One turn sends every row of this set to another row. A few are shown first. Where does it send the rows asked after them?
j_202: [ -7.5   8.5  -8.1  25.4  23.3 -10.8  25.5  -4.5  13.4 -19.3  20.6  19.6
   2.2  17.2  -2.7   9.9   7.5  -8.2  21.7 -31.5 -19.1  23.6  15.4 -10.9
 -15.7 -21.8 -27.3  -1.3  12.6   2.1  -2.1]
j_637: [  4.6  -6.4  -9.7  19.3   8.1  -7.8  15.3   6.2   7.8 -12.9  29.4   4.8
  10.1   4.3  -0.5   3.0   6.6   3.0   4.1  16.0 -20.4  35.5  -1.2   4.0
  12.0 -12.5 -18.9   3.4  21.9 -11.2  -7.7]
j_294: [  4.9  -3.8  -4.5   0.1  15.7  -2.6  16.7  -7.5   3.0   3.2   9.5   4.0
  22.0  -1.1   9.0  -0.8  10.8 -10.2  -0.1 -16.3 -20.9  38.2   7.4   8.4
  19.2  -5.5 -23.8  -3.7   0.0  -0.5  -7.8]
j_843: [-11.3 -11.6  16.4  12.0  21.2   4.8  20.1  12.9   3.6 -16.2  -7.3  21.0
 -17.0   6.4 -10.2 -13.8  26.9 -16.9  17.5  -6.8 -38.3  37.8   7.1 -18.1
   2.4  -8.3 -32.6 -11.1  24.2   9.0   3.7]
j_116: [  3.2  -3.9  -5.5  12.5  -4.7  24.8   5.7  -5.3  -0.2 -15.8  11.2  16.1
  10.2  12.8  -0.7  -8.4  -6.9 -29.5  18.6 -13.1 -25.2  34.7  24.2  -9.7
   0.2  -5.8  -5.5 -19.8  15.7  -8.9  19.0]
j_579: [  5.0  -7.4   7.6  32.3  15.7  -0.6  19.5   1.5  -9.8 -20.9   0.0  22.3
 -20.8  13.6 -15.8 -12.9  14.3  -8.2  12.4  -7.2 -43.0  30.1   2.3  -9.7
  -8.4 -11.2 -24.2  -7.1  24.1   6.0 -18.7]
j_600: [ -0.2 -12.7  -4.2  13.3  11.7  -2.4  24.9  -1.7  11.0 -28.8  18.7  23.2
  -5.3  14.6 -13.4   2.6   5.3  -1.5  14.9 -30.3  -8.9  28.4  18.6  -9.5
 -16.2 -28.2 -33.1 -14.2   3.3  -2.0   3.0]
j_93: [ -2.7   0.3 -11.2  13.7   0.6  18.7   3.0  -5.2   1.3 -10.4   9.4  20.3
  11.2   6.7 -10.0  -9.0  -8.4 -25.0  14.1 -18.1 -25.8  33.1  14.1   6.0
  -1.7   5.9  -7.1 -22.8  23.7 -14.5  14.9]
j_195: [  1.8 -11.1  -5.0  20.0  13.2  -5.0  31.9   6.6   5.4 -25.9  21.2  22.7
   1.4   8.5 -10.8   5.8   7.8 -10.4  25.8 -32.0 -17.3  18.0  26.8  -3.1
 -10.2 -24.9 -34.7 -15.5  10.1  -3.2  -0.3]
j_917: [  7.4  -2.2 -10.9  13.8   8.2  -9.8  24.0   9.3   6.3  -2.6  22.6   7.2
   6.9   7.0   9.7   1.1   6.1  -5.1   0.9  17.7 -16.0  35.1   1.2   0.6
  11.8 -12.7 -25.7   7.6   6.7  -0.8  -2.5]
j_606: [  6.4   0.1 -10.7  21.4  24.6  -4.0  29.4   3.6   8.2 -20.7  11.3  15.4
   7.4   6.4  -8.1   5.3  12.5   1.9  11.7 -30.5 -12.0  17.8  13.4 -10.9
 -22.5 -14.5 -19.5 -15.0   5.1  -0.6  11.5]
j_995: [  7.1 -11.7  12.4  32.1  16.1   8.9  28.7  -1.4  -2.4 -18.8   4.0  25.4
 -17.6  14.6 -23.8 -11.1  13.6 -15.6  12.9  -1.9 -43.9  25.1  -0.7  -9.5
  -0.3  -8.6 -22.9 -10.6  22.0  -0.8 -18.9]
j_963: [  3.5  -4.3  -6.4   4.1  25.7  -7.1  20.2  -9.3   4.4  -0.8  12.3   3.8
  20.3  -1.7   4.9  -7.0   2.6   1.3   6.6 -11.2 -21.3  40.7   5.7   2.9
  17.8  -5.0 -28.9   0.7   0.2   2.2  -1.8]
j_279: [ 11.8  -8.5  16.2  26.2  19.1   0.5  20.4  -1.0   2.0 -15.0   0.6  27.4
 -16.5  10.0 -27.5 -12.5  12.0 -16.5   5.9  -6.2 -36.9  28.7   3.1   1.3
  -0.8  -6.4 -22.4 -14.6  25.9   3.8 -24.2]
j_733: [-11.8  -1.2  -9.9  20.0  29.0  -0.2  34.9 -10.1  15.2 -17.7  22.2  22.4
  -6.7  13.2  -7.0   8.8   8.5  -1.8  20.7 -25.3 -10.9  19.7  13.6  -2.7
 -11.7 -21.7 -23.1  -2.2  11.7  -9.2   2.8]
j_855: [-13.2 -13.5  20.7   7.8  21.6  11.4  25.4   5.2   0.1 -19.3  -3.2  21.5
 -21.8   6.5 -10.7  -8.9  22.0  -3.1  31.4 -12.8 -30.4  33.0   0.3 -11.3
   3.2  -4.9 -27.3 -10.3  24.2   3.0  -1.9]
j_841: [  1.8  -5.3 -10.5  16.1  16.1   8.9  31.4  -1.0  12.7 -23.3  24.6  15.7
   5.5   2.9  -6.5  14.0  16.9  -5.4  14.0 -31.9 -13.3  16.4  11.6  -6.3
 -22.4  -9.6 -21.9 -15.1  11.3   3.2   1.3]
j_528: [  3.2  -8.8  -7.1  17.9   7.5  -7.1  21.4   2.2   8.6  -8.1  26.4   5.8
  12.6   2.8   7.2   2.6   8.4   5.9   8.0  19.5 -17.2  26.4  -4.1  -2.7
  13.3 -16.2 -21.3   3.0   8.8  -4.2  -2.4]
j_106: [  8.0   7.1  -2.2  17.5  -9.0  10.1  12.3   2.8   6.0   3.1   2.9  23.6
  -6.8   5.1  -1.0  -5.4  -6.1 -30.0  11.8  -1.7  -8.3  13.0  20.8   0.6
 -10.7  -6.2  -5.9 -18.3  20.8   6.6  10.4]
j_737: [-11.9 -13.5  24.9  13.2  20.6   6.0  15.9   4.2   9.0 -19.5  -6.1  22.8
 -13.7   8.1 -11.7 -11.7  22.3  -7.7  26.9  -7.7 -36.2  30.8  -1.9 -20.7
   4.5 -11.3 -26.6 -13.4  20.7   9.1   4.8]
j_914: [  1.0  -1.3  -7.2  13.5  -1.2  19.1   3.8   0.8   0.5  -7.9  10.4  12.0
   7.8   2.6  -5.9  -7.8 -11.8 -23.2  27.4 -20.0 -23.0  23.8  26.0  -7.1
  -4.1  -4.3  -9.5 -17.6  28.6  -7.0  20.9]
j_425: [  3.3 -11.0   8.6  31.2  19.7   4.7  24.1  -7.5  -3.5 -10.5  -3.5  26.8
 -17.4  16.6 -16.7 -12.7  17.1 -17.4   4.2   0.0 -45.2  24.1  10.0  -9.9
  -3.2 -15.9 -20.1  -7.8  19.4  -3.6 -19.2]
j_280: [  7.9  -7.9   9.5  29.5  22.4   5.7  23.4  -0.6 -10.0 -16.2   1.7  19.4
 -20.6  14.2 -15.1  -9.3  22.4 -14.9   5.7  -6.3 -41.6  33.1   2.9  -3.2
   1.6 -12.9 -16.3  -2.6  24.9  -3.0 -20.8]
j_740: [  4.6 -12.2  -9.7  16.4   6.2  -4.5  25.0   8.6   7.4  -5.4  19.6   5.4
  16.8   5.4  10.7   7.1  14.7   2.9   3.4  18.3 -25.4  22.5   5.7  -7.6
   9.2 -14.8 -15.2   4.2  14.0  -9.4  -6.0]
j_492: [ -9.6  -8.6  25.9   7.9  20.1  12.5  19.0   5.8   8.6 -18.0   0.1  23.5
 -15.0  17.6  -2.7  -4.2  22.7 -15.4  32.4  -4.5 -33.4  35.3   1.6 -22.4
   5.7 -10.1 -22.7  -7.7  19.1   4.6   2.8]
j_343: [ -7.1  -5.5  -7.7   0.0  14.6  -4.2  27.3  -3.1  14.8  -1.6  10.1   0.1
  17.0  -2.2   8.2  -1.7   8.2 -11.7   2.3  -4.0 -23.7  40.1  13.6   5.5
  22.2  -5.4 -28.5   2.8   7.8   2.4  -6.0]
j_650: [  3.5   6.7   7.0  15.6  -8.6  -0.1   4.4   2.3   9.2   1.4   3.1  29.6
   0.2   2.4  -2.9  -3.8  -1.9 -13.1  16.3  -0.4   2.0  13.6  12.2   1.3
  -8.6  -5.1  -4.9 -23.8  26.0   3.2   7.6]
j_295: [  0.5  -7.3  -5.7  10.5  -3.9  23.8  -1.5   0.1  -0.8  -8.9   8.9  19.9
   2.1  12.3  -7.1  -6.0  -4.4 -27.6  16.3 -19.1 -26.1  31.0  22.0  -6.3
  -2.0 -10.0  -5.3 -14.5  29.1 -13.7  19.8]
j_752: [  3.9  -1.5   5.8  12.4 -12.5   6.8  13.0  -3.0   4.1   9.5  -1.6  29.2
   0.0   6.0  -1.3  -5.5   0.3 -19.0  12.8  -0.2  -4.1   6.7  23.2  -7.0
  -8.0 -13.1 -10.7 -24.2  13.9  -5.3   2.5]
j_245: [  6.5 -11.2  -9.2  10.9   5.5  -6.0  24.3   5.2   7.5  -5.7  28.1  10.6
  15.0   1.4   9.9   9.8   6.7   6.6  10.5   9.0 -19.7  24.8   0.7   2.4
  10.0 -10.4 -22.9   8.5  17.6   3.3 -10.1]
j_858: [ -9.0 -15.9  19.8   8.3  21.7   5.9   8.0  16.2   9.0 -21.5   1.2  25.4
 -12.7   9.4 -13.7  -7.8  19.6  -7.6  27.4  -4.7 -36.8  34.8  -4.7 -10.5
   3.6  -7.4 -26.6 -13.0  27.3   1.1  10.1]
j_286: [  8.1 -11.8  10.6  21.9  14.4   9.0  32.4   8.6   0.1 -18.5  -1.4  23.9
 -27.4  15.7 -18.9 -10.2  15.6 -19.0   6.7   1.9 -37.7  31.3   2.0  -5.9
  -2.5  -7.4 -22.5  -6.3  20.6   4.6 -15.1]
j_426: [ -2.5  -2.3  -1.2   7.3  15.2  -5.5  23.9 -10.1  13.4  -3.2  10.7  -2.4
  24.7  -1.3   3.5  -3.0   5.2  -7.0   8.7 -10.2 -26.5  35.7   4.4   1.1
  23.1  -3.6 -27.3  -3.9   0.4   0.3 -11.8]
j_310: [ 10.8 -10.3  -7.9   9.3   4.6  -5.2  19.4  10.9   2.2  -5.6  23.4   9.6
  16.1   4.2  12.7   8.2  12.7   3.3   4.1  11.0 -13.6  29.4   2.9   1.3
  12.8 -15.0 -12.8   6.3  16.5  -5.4   0.3]
j_254: [ -6.1   1.0 -10.5   6.8  -3.3  21.7   9.7  -0.3   5.6  -1.5   2.9  19.5
   3.7   7.6  -7.8  -9.7  -6.0 -27.2  10.1 -12.6 -16.4  32.4  21.7 -11.2
  -5.3   1.7  -9.4 -18.3  25.4 -10.6  23.1]
j_809: [  6.9   5.3   4.8  20.1 -11.2   4.7  10.5  -5.9   7.6   2.4  -0.4  26.5
   2.0   5.5  -4.7  -7.4  -9.6 -19.3  17.2  -5.2  -5.5   7.3  16.9  -3.4
  -7.4  -8.7  -4.4 -24.2  15.4   3.2   6.1]
j_311: [ -6.2  -4.1  -8.3  14.2  -5.7  24.5   5.5  -7.4   2.1  -8.7  13.2  20.3
  11.4   6.8  -7.8  -8.7  -7.4 -22.9  19.5 -12.9 -20.5  27.4  15.9 -10.3
  -1.4  -0.6  -8.6 -22.1  22.7 -12.5  21.7]
j_248: [  7.4   1.5   1.2  12.3  -9.4  11.7   6.2  -7.2   5.5   7.2   5.2  22.8
  -8.5   4.0  -9.5  -7.0 -11.1 -14.0  13.5  -9.5  -0.7  12.1  16.1  -4.2
 -15.1 -10.1 -10.7 -19.9  18.2  -1.6   4.4]
j_258: [ 11.1   3.6  11.0  12.3  -6.4   7.2   6.6  -0.8   2.3   9.6  -1.1  28.3
  -8.3   7.4  -6.4  -5.7  -2.5 -23.8  14.5 -11.6  -1.5  13.0  20.9  -2.5
  -6.5 -15.1  -7.4 -19.8  21.2  -1.5   3.9]
j_595: [  3.3  -0.2   3.3   2.6  21.3   2.2  22.0 -11.8   9.7  -1.5  11.0  -1.7
  18.3   0.3  10.0  -1.9  12.7 -12.1   6.2  -7.8 -21.3  38.9   5.6  -1.3
  17.6  -4.6 -23.5  -6.3  -8.6   3.0  -8.0]
j_833: [ -5.3   1.7   4.6   1.6  19.4 -11.2  14.3  -3.4  15.8  -0.4   7.1   0.0
  14.9  -3.9   3.2  -2.5   7.1  -7.0  11.5 -10.5 -21.2  34.9   2.3  12.6
  20.9  -4.1 -28.3  -7.1   2.4   0.2  -9.6]
j_545: [-11.6  -9.5  23.3   5.6  21.6   5.0  16.5  11.0   3.4 -13.7  -6.3  18.9
 -18.0  11.7  -3.3  -3.8  30.2  -7.3  24.2 -11.8 -32.4  33.9  -3.8 -14.6
   5.6 -12.0 -23.6  -4.7  22.9   2.5  -1.0]

j_258 goes to j_545
j_995 goes to j_426
And these:
j_752 goes to j_492
j_841 goes to j_195
j_279 goes to j_833
j_963 goes to j_248
j_343 goes to j_106

